(in the rows, 128 means zero)
The same turns and mirrors carry the whole set onto itself and the rows of a family onto each other. Which other rows belong to the same family as each row named below? List them in the order they appear above.
These 18 rows form 3 families of 6 rows each.
q_293: [131  99  93 130 118 106 134  89 144 128 135 126 133 149 120 168 171 146
 126 159 123]
q_613: [130 106 119 113 101 102 151 107 134 146 128 122 139 148 123 173 162 120
 142 173 125]
q_358: [116 120 111 144 119 132 137 108 134 146 125 128 143 147 149 168 163 119
 132 155 117]
q_346: [172 109 109 130 143  91 110 149  92 113 147  97 114 112 113 118 134 124
 116 113 139]
q_848: [167 120 102 132 149  84 123 142 102 117 155  96 106 118 102 121 139 105
 108 121 119]
q_241: [167 116 130 110 126  86  98 131  94 110 154  98 140 117 123 124 128 105
 150 124 147]
q_744: [173 111 106 128 143  87 111 135  94 115 161 104 116 107 108 140 141 107
 133 104 139]
q_473: [162 125 120 120 141 100  99 131 106 111 148  93 141 132 133 101 123  96
 131 128 129]
q_112: [194 128 114 143 125  79 115 145 100 118 144  84 128 124 126 112 147 122
 139 149 114]
q_743: [115 108 104 131 122 120 140  93 147 119 127 124 126 126 132 156 166 147
 104 148 136]
q_119: [119 116 119 138 107 111 148 114 130 149 125 121 129 143 132 169 167 133
 128 178 115]
q_419: [188 115 119 133 125  85 109 152  90 115 140  88 124 114 123 114 140 134
 133 136 135]
q_893: [192 113 111 134 122  72 104 130  96 106 156  93 127 111 117 128 149 136
 147 134 135]
q_272: [135 106  95 133 121 127 141 104 138 145 130 130 146 149 137 179 167 111
 144 139 125]
q_78: [131 118 111 143 112 138 146 113 137 139 115 122 148 129 160 163 165 120
 135 143 134]
q_854: [172 114 125 121 134  99 100 147  92 114 139  95 136 121 131 110 125 112
 133 119 145]
q_373: [128 116 125 127  99 105 165 120 132 140 119 114 123 121 133 167 168 135
 124 173 129]
q_820: [110 112 103 140 124 118 136  99 140 136 132 128 126 144 131 164 167 142
 112 159 116]

The rest of the family of q_373: q_848, q_473, q_112, q_743, q_78
The rest of the family of q_820: q_358, q_346, q_119, q_419, q_854

The same turns and mirrors carry the whole set onto itself and the rows of a family onto each other. Which other rows belong to the same family as each row named below? List them in the order they appear above.
These 32 rows form 4 families of 8 rows each.
q_913: [141 112  78  78 154 168 161 100 116]
q_873: [132 121 113  94 161 133 196  95 124]
q_201: [133 132  95  94 152 141 200  82 122]
q_525: [132  94  90  81 133 150 174 126 118]
q_200: [139 121  81  87 163 165 165  82 124]
q_838: [118 101  90  85 126 139 168 139 126]
q_945: [108 142 100 107 155 142 148  83 160]
q_991: [137 161  86  98 150 148 156  93 108]
q_602: [129 150 116  97 137 140 135  85 115]
q_938: [137 100 137 101 139 150 166 104 130]
q_197: [112 141  77  84 120 160 174 139 131]
q_390: [116 135  96 100 159 159 199 105 160]
q_240: [121 115 103 113 116 157 192 131 150]
q_683: [138 100 125  96 123 146 175 101 113]
q_713: [117 140  97 103 111 156 149 145 134]
q_98: [115 145  80  82 140 172 157 141 138]
q_485: [108 146  91 106 141 166 187  95 165]
q_803: [142 134 115 116 150 152 177  73 130]
q_57: [105 157  96  96 132 115 168 115 125]
q_110: [110 157  88  87 150 124 168 129 124]
q_540: [119 143  95 101 161 151 143  77 145]
q_649: [101 113 109 105 125 127 157 127 154]
q_968: [147 130  97  92 123 158 152 123  98]
q_617: [126 147 117  90 149 128 137 106 110]
q_998: [132 136 111  87 140 174 126 118 124]
q_608: [113 142 110 124 136 133 189  99 155]
q_215: [ 97 132 106 107 133 122 148 116 156]
q_398: [149 105 108 105 131 178 180 104 124]
q_204: [116 115 122 109 112 168 163 113 158]
q_65: [120 116 120 105 137 177 168 115 166]
q_900: [110 171  88 111 136 144 155 115 144]
q_416: [135 132  95  84 125 187 141 109 122]

The rest of the family of q_649: q_913, q_525, q_200, q_838, q_945, q_540, q_215
The rest of the family of q_98: q_873, q_938, q_390, q_110, q_617, q_998, q_65
The rest of the family of q_683: q_201, q_602, q_197, q_485, q_57, q_204, q_416

The same turns and mirrors carry the whole set onto itself and the rows of a family onto each other. Which other rows belong to the same family as each row named below? List them in the order they appear above.
These 30 rows form 5 families of 6 rows each.
q_546: [159 135 146 147 103 130 144 125 163 125 154  99 140 144]
q_469: [165 137 142 151 114 129 147 132 172 132 152 105 137 138]
q_950: [134 128 149 146  98 115  78 128 133 143 119 121 126 130]
q_665: [138 136 130 130 139 132  95 108 107 155 105 141 105 135]
q_885: [145 123 128 125 144 133  99 116 112 156 100 141 103 127]
q_785: [168 131 108 162 115 126  97  99 106 118 119 132 129 131]
q_667: [189 123 123 130 135 126 165 121 148 122 135 134 139 133]
q_677: [166 125 153 114 150 133 143 132 162 138 141 121 111 155]
q_996: [135 133 153 146 100 117  78 116 128 134 116 127 127 127]
q_906: [140 131 125 130 150 131 100 117 119 150  91 138 109 127]
q_729: [180 130 116 133 137 127 170 116 145 129 139 128 137 130]
q_788: [133 131 145 138 100 116  77 131 138 143 124 115 131 125]
q_378: [152 116 161 108 145 128 143 123 159 142 127 121 110 156]
q_879: [150 132 140 152 103 128 140 118 167 126 153 104 142 145]
q_498: [136 131 146 136 100 121  74 126 140 132 116 125 128 128]
q_615: [158 133 113 147 107 117  97  97 100 126 118 145 130 128]
q_422: [140 131 130 127 140 134  93 110 117 157  96 145 110 127]
q_894: [160 128 103 157 112 121 102 104 102 124 124 139 132 123]
q_403: [154 137 138 149 106 125 145 124 159 133 164 104 135 148]
q_556: [180 124 119 130 131 135 172 113 137 140 134 134 139 129]
q_198: [165 135 149 148 114 124 143 127 163 131 159 101 138 147]
q_29: [167 121 153 104 144 130 146 131 162 146 137 123 118 150]
q_246: [145 125 126 124 153 125 101 120 112 158  99 133 107 130]
q_127: [181 118 117 132 134 136 168 103 138 127 128 134 139 131]
q_632: [155 135 106 155 116 120  99  94 104 125 120 140 124 127]
q_260: [155 123 156 105 145 134 144 130 159 143 131 122 117 156]
q_100: [182 125 114 130 133 129 171 110 139 126 129 130 136 138]
q_515: [131 140 145 144  96 119  84 119 128 146 111 127 127 122]
q_218: [160 119 163 104 140 121 147 130 153 145 135 123 113 153]
q_957: [171 127 104 154 112 118 102 102 100 127 126 129 135 123]

The rest of the family of q_957: q_788, q_378, q_879, q_246, q_127
The rest of the family of q_894: q_546, q_950, q_885, q_260, q_100
The rest of the family of q_218: q_785, q_906, q_498, q_403, q_556

